Here is a table of points, one per row:
array([ 15,  18,  12,  53, -95, -22, -34, -11,  79, -66,  11,  33,   5, -25,
       -25,  86, -68,  -1, -43,   9,  55, -57,  88,  11, -13,  24,  -9, -24,
        21,  -4,  15, -10])
array([  88,    6,   66, -101,   71,   57,   42,   23,  -22,   -8,   -4,  -58,
          3,   36,   19,    4,   25,   53,   14,   51,   35,   -1,   19,    7,
        -27,   51,  -43,    4,  123,   10,   -7,   21])
array([ 38,  -9, -67,  -2, -42, -39,  18,  21, -50, -46,  -3,  53,   1,  11,
        -8,  17,  44, -65, -69,  11, -13,  65,  14, -30, -55,   9,  35,  15,
        30, -63,  21, -15])
array([-54,  23,  24, -37, -33,  42, -50,  30,  79,   7,  -7, -31,  18, -61,
        -5,   6,  45, -35, -14, -61,   2,  68,  38,  27,   8,   5,  -1, -70,
        36, -18,  37,  37])
array([ 10,  34,   5, -12, -49, -50, -67,  44,  24,  10,  17,  34,  -1, -18,
        52,  39,  54,  88,  29,  95, -70,  65,  24, -52,  12,  65, -10,  -9,
       -29,   7,  16,  12])
array([-22,  -9, -50,  65, 102, -36,  50, -49, -15, -17, -28, -15,  -8, -26,
         6,   9, -18,  -8, -68,  65, -77, -20,  24, -25,  51,   9, -69, -11,
        30,  -2, -18,  -3])
array([ -68, -115,   42,   42,   27,  -29,   34,  -20,   22,  -20,   -8,  -16,
         35,   56,  -45,   -8,   13,    9,   68,   62,  -23,   -9,   -5,   56,
         -1,   47,   63,  -44,   21,  -88,   -4,  101])
array([-13, -16, -11,  26,  32,  14,  61, -64,  10,  -1, -88,  82, -37, -45,
        20,  11,  44,  44, -56, -47,  75,  54,   5,   7, -25, -32, -18,   8,
       -48, -55, -53,  28])
array([-25, -54,   4,  -3,  76, -11,  84,  35,  40,  13, -33, -18, -22, -20,
        35, -28,   8,  -1,  32,  31,  41, -35,  86,  -9, -13, -48,  18,  61,
       -30,  14,  56,   0])
array([ 36,  60,  21, -45, -12,   1,  12, -85, -62, -60,  12,  21, -15, -16,
        34, -10, -43,  75,  -3,   4, -15, -14, -19,  83,   7, -25,  34, -33,
        18,  22, -43,  19])
array([ 27, -23, -20,  17, -19,  49, -40, -15,  16, -47, -80,  10,  45,  21,
       -41,  30,  -1, -39, -70, -10, -51, -37, -28,  42, -41,  42, -12,  29,
        93,  29,  49,   4])
array([ 39,   2,   6,  65,  34,   7, -47,  -3,  33, -24,  32,  50,  33,  70,
        79, -38,  46,   8, -26,  20,  91, -21, -36, -35,  29, -72,  47,  25,
        59,  52,   5, -22])
array([  9, -25,  -9,  51, -34,  43, -31,  35, -76, -36, -29, -27, -28,  -8,
        26,  10,  34,   5,  18, -62,   9,  -7, -83, -37, -16,  29,  31,   9,
        -9,  35,  -3,  46])
array([-26, -59, -31,  38, -11,  62, -43,  11,  39,  12, -71,  14, 107, -16,
        23,  14, -17,  45,  55,   1,  -3, -18, -12, -36,  61,   0,  -2, -46,
        10, -33, -30, -53])
array([-22, -31,  36, -31,  14, -43,   4,   6,  69,  26,  18,  51, -14,  27,
       -53,   6,  32,  18,   3,  18, -12,  54, -23, -30,  17, -89, -18,  44,
        67,  -1,  34, -13])
array([-26, -42, -88, -60,  30,  -1,   2,  91, -32, -71, -14, -65,  42,  27,
        47,  68, -13,  16, -16, -18, -41,  19, -11,  44,  23, -51,  32, -30,
       -63,  14, -22, -34])
array([ 22, -25,  22,   4,  68, -63, -45, -48, -34,   6,  37, -77, -56,  15,
       -43,  55,   6,   4, -70, -36,  10,  22,   5, -27,  48,  15,  55,  -4,
        12,   0,  13, -30])
array([-59, -82,   1, -61, -41, -28,  34, -47, -69,  21,  -3,   9,  14,  37,
        -6,  31, -35,  -2,  18, -38,  62,  10,   2, -44, -50,  20, -43, -23,
        32,  12,  19, -80])
array([  9,   0,  19, -37,  87, -73,  17,  78,  50, -43,  -5,  37, -25, -23,
       -76, -28, -10, -38,  28, -34, -12, -36, -45, -38, -12, -28, -42, -66,
        23,  69,  40,  34])
array([ 29,  30,  48, -60,  23,  -8, -59,  29, -44,  48, -35,  69, -19, -33,
       -90,  43,  -1,  29, -31, -22,  -8, -82, -29,  20, -26, -50, -13, -19,
       -93, -84, -39, -40])
array([ 38,  38, -18,  49,  76,   5, -48, -61,  30, -32,   3, -59, -13,   9,
        -7,  35, -95,  -6,  36,   9,  22,  82, -36, -12,   5,   8, -94,  -7,
       -44,  11, -27,  29])
array([-43,  48, -40,  18,  15,   5, -70, -33, -42, -49, -47,  19,  -8,  12,
       -83, -37,  -4,  22,  54,  35, -20,  26,  53, -33,  -7, -44,  71, -16,
       -30,  36,  20, -13])
array([-93,  30, -24,  15, -16,  28, -27,  43, -12,  52,  23, -17, -23,  70,
       -24,  -5, -18,  24, -53, -27,   5,  -2,  34,  -3, -60,  20,   2, -39,
         4,  51, -41, -16])
array([ -50,  -38,  -25,  -58,  -15,    5,  -36,   59,   25,  -19,   18,   16,
        -94,  -27,  -15,  -45, -124,   45,  -13,   -3,   20,  -20,  -38,   25,
        -10,   38,    2,   55,   67,  -18,   -3,  -17])
array([ 72, -58, -20,  -8,  36, -33, -35,   9,  12, -13,  41,  -4, -29,   3,
        23, -20,  51, -30,  35, -54,  52, -45,  30,  37,  54,  26,  28, -54,
        -5, -18, -50, -43])
array([ 48, -11,  18,   5, -60,   2,   1,   9,  14,  14,  -6, -76, -31,  50,
       -41,  51,  -6, -54,   8, 108,  28, -20, -28, -24, -32, -89,  25, -11,
        -9,   0, -60,  77])
array([-27,  -5, -35, -26, -98, -21, -10, -14, -67, -70,  -1, -53, -32, -56,
       -29, -73,  22,  19,  34,  22,  45, -38,  11,  -9,  40, -43, -28,  54,
        43, -49,  19, -33])
array([ 14,   3, -21, -39, -29, -22,  22,  -5,   2,  43,  43,  35,  -3,  47,
        20, -43,  29,  14,  25,  46, -18,  71,  27,  24,  -2, -11, -55,   3,
       -25,  17,  20,   3])
array([  2,  -2,  12, -12, -14,   4, -43, -43, -43,  73, -18,  36, -35,  22,
        27, -63, -18, -71, -59,  63,  10, -30, -34,  31,  86,  63,   0,   4,
       -45,  16,  23,  77])
array([ 51, -35, -31, -73, -31,  62,  28, -22,  50,   7,  26,  13,  43, -55,
        15,  24, -40,  23, -64,  36, -25,  -3, -11,   8,  32,  -6,   9, -10,
        -5,  22,  15,   9])
array([-38,  22, -56,   4,  20, -13, -10,  49, -51,  83,  19,  20,  44, -35,
        32,  24, -76, -27,   1, -20,  17,  25,  11,  85,  49, -55,   8,  27,
        10,  14,  44,  41])
array([-11,  -7, -46,  -1,  16,  28,  33, -51,  18,  32,  82,   9,   4,  -6,
        14,  96,  31,  15,  92,   4,  18, -45, -38, -17,  48, -52, -11, -47,
        27,  -4,  11,  39])
array([-22, -54,  12,  53, -33,  40,  30, -32, -12,  20,  58, -37,   3, -41,
       -52, -53, -15,  16, -61, -17,  -1,  16, -68, -37, -25, -17, -28, -84,
       -48,  75,  21, -41])
array([  18,   46,   67,    2,   22,    7,   16,   19,  -50,   36,   16,   10,
         74,  -51,   22, -100,  -40,  -28,    0,   -4,    4,   -5,  103,   -3,
        -59,  -32,   66,  -57,   12,   15,   -6,   -5])
array([  3, -29,  25,  16,  -3, -27, -67,  -4,  42, -41,  37, -26,  61, -38,
        -3, -52,  28, -71,  16, -19,  -8,  42, -51, 103, -67, -50, -29,  59,
       -39, -12, -65, -35])
array([-14,  40,  15,  -9,   2,  85, -11,  37,   8,  34, -41, -46, -35, -25,
        -4, -50,  18,   9,   0,  30, -41,  23, -61,  -5, -33,  13,  49, -12,
        22, -71,   5, -69])
array([ 37,  13, -35,  -1,  22,  22,  37, -21,  33,  38,  56,   3,  -6,  31,
       -22,  -2,  45, -14, -34,  36,  25,  -8,  -5,  51, -12,  45,  21,   1,
       -58, -42, -13, -55])
array([ 15, -30,  28,  74, -17, -14,  21,  58,  -4, -20,  52,  39, -21,  89,
        25, -15, -53,  90, -20, -43, -21,  -6, -11,  26, -39,  -2,   0, -12,
       -13, -49,   4,  47])
array([-58,  18,  47,   1, -14,  -6, -13,   5,  -8, -34,  19, -38,  35,  18,
        88, -18, -45, -60,  14, -34,  16,  -6,  11, -63,  24,   3, -73, -52,
        -6, -56,  30, -54])
array([ 23, -19,  89, -22,  -7,   4,  -8, -53, -74,  -8, -14,  41,  19,  -4,
         6,  19, -14,  -8, 100, -20, -56,  68,   4,  13, -11,   3,  57,  38,
       -68,  49,  23, -47])
array([ 52, -44, -39, -49,  18,  85,   0, -11,  38,  -3,  51,  44, -41,  21,
       -37, -25, -47, -50,  28, -59, -22,  21,  58, -82,  49,  45,  51,  39,
        -3,  -9,  -7,  32])
array([ -2,  11, -59,  44, -28,  79, -22, -13, -25,  56,  -1,  28, -65,  34,
       -10,  26, -36, -35,  40,   2, -48,  -8,   1,  -6, -38, -51, -61,  -1,
        60, -22, -16, -49])
array([-11, -37, -50,  18,  14, -52, -47,  -1,   7,  68,  15,  43,  43, -63,
       -13,  -4,  47,  14,  70,   7,  -4, -37,  -1,  32, -62,  68, -10,  44,
        60,  78, -46,  -1])
array([ -8, -16,  26,  12,  -1,  32,   0,  46, -70, -24, -37,  19,  31,  32,
        25,  48,   4, -95,  10, -41, -54, -21,  10, -28,  34, -35, -78,  -7,
        27, -11,  -3,  15])
array([  0,  26,  17,  31,  32,  15,  41, -11, -37, -32,  38, -12,  52, -41,
         1,  20, -27,  18, -10,  31,  34, -34, -95, -61, -39,  22,  -1,  40,
       -18, -27,  82, -35])
array([  1, 103, -28,  33,  18, -39,  70,  21,  55, -34, -11,  31, -95,   0,
        54,   1,   6, -42,  29,   7, -27, -19, -22,  21,  11,  40,  20, -35,
        19,   7, -27, -21])
array([-55,  93,  24,  26,  44,  19,   1,  12, -33,  37,  70,  -8,  44, -48,
       -41,  63,   4, -39,  -1, -54,  31,  14,  11,  11,  26,  36,  13,  67,
        28, -50,   6,  25])
array([ 55,  11,  22,  46, -69, -25,  82,  92, -18,  18, -48,  -8,   9, -19,
       -66, -54,   8,  35,  12,  -4,  14,  30,  12, -25,  80,  36, -43,  37,
        13,  20, -91,  31])
array([ 67,  47, -40,  23, -27,  10,  15, -26,  22,  11, -28, -69, -17,  49,
       -63, -34,  46,  49,  12, -63, -51, -45,  45,  53,   9, -18, -43,  48,
       -50, -12,  98,   4])
array([  20,   41,  -20,  -58,  -35, -106,   -3,  -49,   56,   77, -127,  -70,
         41,   28,   39,   14,  -72,   -4,   19,  -33,    8,    0,  -48,  -47,
        -45,   35,   13,   -5,  -21,   22,   12,   10])
array([-16,  26,   5, -17,  -9,  54,   5,  -9,   3,  17, -47,  51, -52, -11,
        28, -13,  73, -40,  25,  23,  59,  30,  -2,  70,  32,  25, -33, -72,
       -36,  34,  61,   7])
array([ 18, -39,  99,  39, -53,  -3,  37, -10,  52,  46,  -5, -42, -96, -65,
        72,  51,   7,  -2, -11, -12, -52, -20,   9,  33,  19, -30,  40,  33,
         1,  50,  19, -35])
array([-88,  26,  28, -24, -22,  45,  35,  17,   5, -61, -18,  25,  11,  62,
       -48,  40, -12, -29,   5,  36,  42, -11,  -2,  25,  34,  34,  10,  58,
       -34,  77, -40, -78])
array([-58, -29,  -7, -60,  -8,  59, -48,  21,  -5, -25,  27, -30, -26, -38,
        60,  -3,  43,   1, -40,  -6, -28, -62,  44, -76, -85,  10, -36,  57,
       -65,  12, -39,  78])
array([-59,  47,  20, -49, -30,   3,  31, -66,  20,  -3,  11,   7,  32,  44,
        27, -38,  49,   9, -38, -57, -63,  -1, -47,  -6,  61, -16,  30,  24,
        -7,   0, -39,  42])
Along one direction, these points spread out more than along any other. Take the direction at right angles to it along which they spread out most. Go by this last direction. How far along it is each point below, from 0 to 99? The average is 50, and the first point in the table lies past the average. One standard deviation of the points above along it is 16.
array([ -68, -115,   42,   42,   27,  -29,   34,  -20,   22,  -20,   -8,  -16,
         35,   56,  -45,   -8,   13,    9,   68,   62,  -23,   -9,   -5,   56,
         -1,   47,   63,  -44,   21,  -88,   -4,  101]) 68
array([  0,  26,  17,  31,  32,  15,  41, -11, -37, -32,  38, -12,  52, -41,
         1,  20, -27,  18, -10,  31,  34, -34, -95, -61, -39,  22,  -1,  40,
       -18, -27,  82, -35]) 61
array([ 37,  13, -35,  -1,  22,  22,  37, -21,  33,  38,  56,   3,  -6,  31,
       -22,  -2,  45, -14, -34,  36,  25,  -8,  -5,  51, -12,  45,  21,   1,
       -58, -42, -13, -55]) 38
array([-22, -31,  36, -31,  14, -43,   4,   6,  69,  26,  18,  51, -14,  27,
       -53,   6,  32,  18,   3,  18, -12,  54, -23, -30,  17, -89, -18,  44,
        67,  -1,  34, -13]) 65
array([ 14,   3, -21, -39, -29, -22,  22,  -5,   2,  43,  43,  35,  -3,  47,
        20, -43,  29,  14,  25,  46, -18,  71,  27,  24,  -2, -11, -55,   3,
       -25,  17,  20,   3]) 36
array([ 51, -35, -31, -73, -31,  62,  28, -22,  50,   7,  26,  13,  43, -55,
        15,  24, -40,  23, -64,  36, -25,  -3, -11,   8,  32,  -6,   9, -10,
        -5,  22,  15,   9]) 52
array([-58, -29,  -7, -60,  -8,  59, -48,  21,  -5, -25,  27, -30, -26, -38,
        60,  -3,  43,   1, -40,  -6, -28, -62,  44, -76, -85,  10, -36,  57,
       -65,  12, -39,  78]) 42
array([-88,  26,  28, -24, -22,  45,  35,  17,   5, -61, -18,  25,  11,  62,
       -48,  40, -12, -29,   5,  36,  42, -11,  -2,  25,  34,  34,  10,  58,
       -34,  77, -40, -78]) 46
array([-55,  93,  24,  26,  44,  19,   1,  12, -33,  37,  70,  -8,  44, -48,
       -41,  63,   4, -39,  -1, -54,  31,  14,  11,  11,  26,  36,  13,  67,
        28, -50,   6,  25]) 47
array([ 27, -23, -20,  17, -19,  49, -40, -15,  16, -47, -80,  10,  45,  21,
       -41,  30,  -1, -39, -70, -10, -51, -37, -28,  42, -41,  42, -12,  29,
        93,  29,  49,   4]) 68
array([  2,  -2,  12, -12, -14,   4, -43, -43, -43,  73, -18,  36, -35,  22,
        27, -63, -18, -71, -59,  63,  10, -30, -34,  31,  86,  63,   0,   4,
       -45,  16,  23,  77]) 34
array([  1, 103, -28,  33,  18, -39,  70,  21,  55, -34, -11,  31, -95,   0,
        54,   1,   6, -42,  29,   7, -27, -19, -22,  21,  11,  40,  20, -35,
        19,   7, -27, -21]) 56
array([ 38,  -9, -67,  -2, -42, -39,  18,  21, -50, -46,  -3,  53,   1,  11,
        -8,  17,  44, -65, -69,  11, -13,  65,  14, -30, -55,   9,  35,  15,
        30, -63,  21, -15]) 49
array([ 39,   2,   6,  65,  34,   7, -47,  -3,  33, -24,  32,  50,  33,  70,
        79, -38,  46,   8, -26,  20,  91, -21, -36, -35,  29, -72,  47,  25,
        59,  52,   5, -22]) 67
